The rows of A fall into several groups, and each row is roughly a mix of its group's hidden directions.
A (112 x 11):
-9.5	13.3	-14.5	9.3	23.8	1.8	49.3	26.0	5.5	31.9	-12.8
36.8	7.5	18.7	-2.2	8.1	-29.7	-8.8	-27.7	3.2	-37.6	-21.6
15.2	25.7	7.7	32.4	-39.2	27.2	-23.9	-3.4	4.0	-6.8	-22.8
8.2	-9.4	0.8	-2.5	-10.7	-31.5	-40.2	-35.1	12.4	-25.0	-23.3
28.7	9.3	10.7	7.8	5.5	-10.0	17.9	12.1	59.3	-5.4	15.0
-2.3	-45.5	-28.8	23.8	-12.0	14.6	36.5	10.4	-7.6	-8.2	7.4
-18.0	22.1	-36.7	8.4	34.4	-6.3	29.7	11.4	-5.2	17.0	25.7
-16.3	9.0	-11.2	-35.2	33.1	29.7	18.5	4.0	-33.7	6.6	-14.9
6.2	-8.4	8.3	9.0	-32.6	31.2	-4.8	25.9	-8.5	-48.5	5.7
0.6	14.3	12.9	5.0	-12.1	11.3	31.5	38.8	-0.8	32.2	-35.2
12.1	24.6	-28.9	6.8	-6.5	-46.3	5.0	-2.0	18.4	-23.4	26.6
3.2	60.8	7.6	-10.4	12.6	-18.9	9.5	7.7	28.3	9.6	3.7
-25.0	-17.0	-25.9	-22.5	-6.3	-28.3	4.8	-3.0	8.8	41.3	26.5
19.2	7.5	-24.1	-23.0	43.2	-31.5	-1.9	-3.5	3.1	-18.1	26.5
-9.5	14.8	-5.8	10.7	-3.9	-56.8	10.8	11.5	37.0	7.9	-8.5
-14.0	-17.6	-9.9	-11.7	-14.0	40.8	24.0	-0.1	-43.5	11.1	15.9
-0.2	38.1	7.6	-0.8	-41.8	17.8	-10.1	-18.0	10.4	31.2	-19.0
-18.7	13.3	-39.6	-4.9	-29.2	-10.0	6.1	9.3	19.7	39.7	17.0
2.5	-51.6	18.5	-17.6	-11.2	-31.2	-22.1	6.5	2.1	17.3	13.9
-4.1	-6.9	-12.5	41.9	17.7	-29.0	3.1	4.8	14.2	45.3	-5.4
-24.7	-29.3	16.4	11.8	7.1	-16.7	3.8	-25.1	37.5	-7.2	-33.8
-2.7	-1.3	9.7	29.9	-40.7	-30.9	-3.5	7.0	4.7	10.5	-40.6
11.7	-18.6	-26.1	31.5	-28.4	-15.0	-15.3	-21.2	-16.4	-15.1	32.8
-8.4	-20.6	28.5	-15.3	4.4	27.0	-14.4	11.7	-43.9	-20.2	21.9
6.6	-30.3	-24.8	-17.2	-5.9	-45.8	-24.7	0.1	9.4	26.5	6.3
-11.0	6.9	-11.2	37.3	-19.9	14.4	-54.6	-9.7	-4.2	1.9	-7.4
21.9	-20.7	12.3	-10.8	-12.5	38.5	-12.7	-35.8	22.9	-23.5	-10.8
23.6	-23.8	20.3	-15.6	-20.9	-26.3	-2.4	7.1	27.7	21.4	-35.5
9.3	1.3	38.0	-24.6	-4.1	-1.3	8.9	21.3	14.5	26.4	-43.0
-19.7	-27.2	-23.6	-2.0	-40.8	19.6	5.3	33.8	7.2	21.6	-4.7
13.1	3.4	-8.5	8.6	4.9	32.6	37.4	6.6	31.1	-7.7	39.6
-7.8	9.7	37.6	30.2	-7.4	36.6	4.3	23.0	12.2	-21.2	-20.5
-3.9	0.0	9.8	-2.2	-58.9	-12.1	-15.1	-11.3	3.5	-1.9	36.6
17.3	-2.4	-34.9	-40.8	26.3	-9.8	-4.5	-26.6	-2.2	21.1	17.1
-53.9	8.7	-10.1	12.4	-2.5	-4.2	7.7	-1.6	23.3	4.5	39.5
18.6	-17.7	-34.4	-5.1	-6.6	2.2	-7.7	-32.3	-4.3	5.9	48.8
6.6	-13.6	27.8	-10.5	-31.0	42.5	7.7	14.1	-7.3	-7.9	-34.7
17.2	44.6	-17.0	-2.8	23.4	31.1	30.3	-0.2	1.6	-6.0	20.0
-30.4	-20.5	5.5	12.7	-30.4	24.7	-35.1	-8.0	-19.2	-22.1	14.8
0.2	-8.2	-6.9	-30.3	7.4	-23.5	-31.1	-15.1	25.7	15.1	41.5
0.7	-43.3	25.8	1.8	18.8	-11.3	-21.1	-23.8	-29.2	-21.7	-9.4
-6.2	47.9	-4.4	-9.1	32.7	-19.0	17.8	17.8	5.6	29.8	5.3
-1.2	-5.3	28.2	-2.9	5.1	4.0	-10.4	-38.8	32.3	-40.9	15.7
-33.8	-9.0	7.6	23.4	-23.2	-13.1	-9.7	11.7	-47.5	-15.5	-13.7
-14.9	-11.4	28.1	21.2	8.8	-10.1	16.8	3.8	5.6	55.2	-17.3
-34.3	12.2	1.4	20.7	-23.2	25.6	24.9	36.2	-3.6	4.9	22.9
-20.2	16.3	21.3	-11.5	46.3	0.9	1.7	-20.1	-8.0	34.7	-19.2
-13.0	9.2	-48.2	23.3	-0.8	-26.9	-1.6	-15.7	-31.8	-11.3	-14.8
24.0	-17.2	6.3	-25.9	-12.1	35.6	-20.4	-29.0	2.6	34.4	-2.1
0.1	45.2	6.8	-22.5	23.0	-4.1	-20.7	-26.6	32.2	-0.3	11.4
8.8	19.7	-2.8	2.2	11.0	-12.0	50.4	29.1	34.5	0.7	-11.1
6.8	9.6	29.1	-9.7	-31.9	31.3	-23.3	-24.2	-8.5	4.3	-34.0
-6.1	12.9	-2.1	0.8	2.7	-5.8	-21.2	-33.7	17.6	-43.0	38.1
7.6	-4.0	-7.1	0.8	-2.5	37.1	3.0	-9.5	-13.4	-31.0	52.0
17.4	-45.3	-30.2	-3.2	-0.8	-28.2	-17.3	-27.4	6.9	-5.2	-16.0
10.8	14.7	25.9	16.4	-19.0	43.3	22.3	-0.8	0.7	-35.5	-13.5
1.5	29.5	-14.3	-34.8	-38.1	4.6	-23.2	-32.3	3.2	2.7	9.3
36.5	28.5	-34.3	3.2	-1.9	-33.5	19.1	-3.2	19.3	-14.3	-6.3
-28.5	10.5	-34.6	21.1	-19.2	16.1	-27.3	10.1	7.6	35.7	-8.7
12.0	7.6	-59.1	-5.0	24.7	-19.4	-20.1	-16.1	8.4	0.6	-2.9
5.9	-19.7	17.6	-53.9	-29.3	10.7	18.3	-2.7	-7.2	-19.5	7.8
-27.8	-7.1	29.3	14.9	-21.2	43.6	-15.2	23.3	-15.6	-10.7	-7.9
31.3	9.3	-5.3	14.5	-49.1	-24.8	13.3	-7.5	24.5	15.8	5.8
-3.2	1.3	-2.5	9.5	-6.9	-48.9	-43.7	-20.6	23.1	5.5	-1.3
1.2	19.1	11.2	-20.1	55.9	21.1	-11.4	6.3	0.2	-28.5	0.2
-8.6	-30.5	5.0	-9.3	-27.8	8.0	22.1	10.7	-23.9	8.0	47.5
-16.5	-12.4	-19.6	13.8	-28.6	-27.3	-18.3	3.1	5.1	-0.1	50.1
-26.6	10.1	45.6	7.1	18.0	4.5	4.8	-9.8	-6.4	42.7	-13.5
1.4	-13.4	0.3	-11.1	-52.7	-11.4	-24.9	12.5	27.2	3.4	26.6
43.2	-3.9	17.7	1.2	-4.5	-3.1	-17.4	-9.9	51.6	4.1	12.1
-16.5	3.7	-37.9	-32.3	-16.0	28.5	-31.1	-9.9	-3.1	12.4	-19.5
6.7	14.3	16.9	7.8	-3.1	52.0	-5.8	-6.9	-34.8	-20.8	-20.4
31.8	-0.7	11.0	-18.4	-7.2	25.5	14.5	-6.8	43.7	33.0	-5.4
-9.1	37.0	12.5	-1.4	57.0	4.0	-5.1	-15.7	-12.3	-12.0	-1.4
30.2	7.0	17.3	-2.0	-11.8	27.3	-18.0	-13.0	-11.3	-45.0	-25.4
14.4	9.0	-0.3	27.1	-9.5	-15.3	20.9	-18.1	14.7	-51.8	-21.0
6.3	20.4	33.0	3.1	-37.3	37.9	4.2	28.7	-13.9	-4.3	-4.2
-23.0	21.2	38.9	11.7	-20.7	2.3	-3.3	34.2	-21.2	10.8	-25.3
21.0	-14.8	19.6	-36.9	-6.0	24.2	8.3	6.3	-24.9	27.4	-30.9
9.6	-19.6	14.4	-15.7	-4.7	38.6	-37.7	-28.6	-14.6	-18.6	14.6
13.2	5.1	33.6	12.0	-14.3	24.1	4.8	-5.9	1.4	25.1	-50.0
-10.0	-8.5	-35.3	-3.5	50.9	-9.4	-31.3	-14.8	-9.8	-2.5	-5.6
-36.4	30.7	12.9	-9.7	-15.0	2.8	24.7	16.3	5.2	20.1	37.1
-6.8	52.9	11.8	10.3	12.3	7.5	-15.9	-9.2	-29.2	-31.0	-1.0
-14.5	-6.2	13.7	-27.7	-41.3	37.5	20.7	25.5	-1.7	1.8	-6.9
-25.6	-1.0	41.2	21.5	-14.1	9.2	-1.1	21.5	-32.8	-6.9	-27.6
-16.9	-48.2	13.2	-2.1	-8.9	17.8	-37.7	-24.2	-12.0	-7.4	-7.3
-5.6	-11.2	-28.2	16.5	-19.3	-50.6	6.4	30.5	-14.2	10.9	0.3
1.3	19.0	7.2	-14.8	39.0	27.0	25.7	24.6	-16.1	-19.9	-25.3
11.3	-0.8	-16.7	18.4	10.2	2.7	13.9	-32.2	5.8	-54.6	18.7
0.3	1.8	-19.7	-41.1	11.5	-36.5	18.2	-2.7	13.9	36.8	3.1
26.8	2.0	-12.8	-12.8	-6.6	-40.8	0.6	-12.1	39.2	30.5	-8.8
12.9	-4.3	-3.8	-4.0	-43.1	-15.4	-21.5	-14.5	-0.1	-32.4	37.6
21.8	-4.7	-36.4	-19.8	4.8	23.1	-5.1	-39.8	7.3	26.8	17.1
14.6	5.3	13.2	9.0	-5.8	-49.1	-30.4	-4.0	34.3	3.2	-19.6
1.7	1.8	-9.0	-30.0	54.7	-14.1	31.7	3.6	-3.4	-13.0	8.7
27.0	-26.7	-8.5	-9.6	-13.0	-41.3	-7.3	-20.9	2.3	-23.7	30.2
-4.8	-37.1	8.9	-9.3	-5.8	-25.3	-41.2	-24.5	6.8	4.9	-29.1
-9.5	11.4	-16.0	20.6	12.3	-18.2	-52.8	-32.6	-5.4	4.2	13.1
-3.5	-11.7	49.7	-13.6	10.3	31.2	16.6	5.5	-14.9	-0.8	-32.2
25.4	6.1	1.7	45.6	-24.4	-3.9	-25.0	-1.7	2.0	-36.8	9.3
-24.9	12.3	-0.1	4.1	17.3	-15.9	38.0	29.8	7.3	8.3	40.6
16.3	9.4	-7.5	41.7	-22.9	-12.0	33.9	15.2	33.6	-8.4	-7.1
10.8	7.8	22.9	-33.8	40.5	30.3	17.4	20.5	10.0	-9.8	11.4
12.0	-12.5	-17.8	1.2	-12.7	-36.6	-25.1	-26.5	22.8	10.4	36.9
2.9	9.3	14.1	38.6	-9.9	-11.5	-29.6	-8.5	47.3	-15.0	3.8
2.1	14.6	-40.6	-0.6	38.3	-37.0	7.3	-6.0	11.1	7.2	22.1
-3.7	17.0	2.9	25.4	23.4	-11.8	-18.0	-0.6	36.8	-36.1	28.7
-28.8	12.4	-39.3	10.6	-6.9	-46.6	16.2	-3.9	-0.6	14.9	-9.8
41.7	0.4	-6.0	-24.0	36.7	-16.1	-29.4	-15.7	6.2	-15.6	10.1
21.0	-16.9	-0.7	-41.4	24.5	-7.3	-21.0	-12.7	13.4	39.4	4.3
11.9	25.0	-20.8	-0.4	5.7	-37.6	13.1	-9.8	43.2	4.4	-25.5

One row of each group comes first, with its name. Which group is each row after those in?
0.4	8.5	-19.0	31.9	4.4	0.0	39.9	23.1	-12.3	-38.3	15.1 => (41)
15.5	56.4	-20.2	-4.6	-0.7	-7.8	-17.1	-31.7	7.9	-10.0	8.9 => (16)
-2.9	-30.0	15.4	-2.9	2.3	0.7	-39.1	-22.1	-33.1	-27.0	21.3 => (55)

20.5	23.9	-45.4	36.5	17.9	-16.5	-0.3	10.0	17.3	-8.0	1.7 => (16)
17.9	8.4	-10.8	-24.5	45.4	6.9	-14.2	-15.5	20.7	-13.0	34.5 => (41)
29.5	-10.9	-3.4	-49.2	13.1	16.2	2.2	-10.2	-20.7	28.2	-16.3 => (41)
18.6	-6.8	-44.4	-34.3	6.1	-19.9	5.8	-4.5	4.8	-29.9	22.6 => (16)
-30.8	2.1	46.4	1.2	11.0	31.8	-15.4	20.5	-9.6	-21.4	0.3 => (41)
-0.1	6.2	22.0	0.0	-14.0	3.6	-16.6	34.4	-56.0	7.5	8.4 => (55)
-22.9	-37.0	13.6	25.5	-5.6	-5.5	14.9	-1.3	-7.5	-37.0	31.7 => (55)
0.9	26.7	-40.2	13.2	10.0	-26.8	21.5	9.2	24.2	28.4	13.7 => (16)
-32.2	-12.0	25.6	-8.7	-14.2	-15.7	-16.6	1.6	27.2	14.7	43.1 => (41)
5.8	-3.0	-38.0	5.3	18.6	-15.4	26.8	28.3	-29.7	30.8	-0.8 => (55)
15.8	-3.1	-41.6	25.8	-19.5	-32.3	-17.2	-29.7	-10.3	0.5	-8.8 => (41)
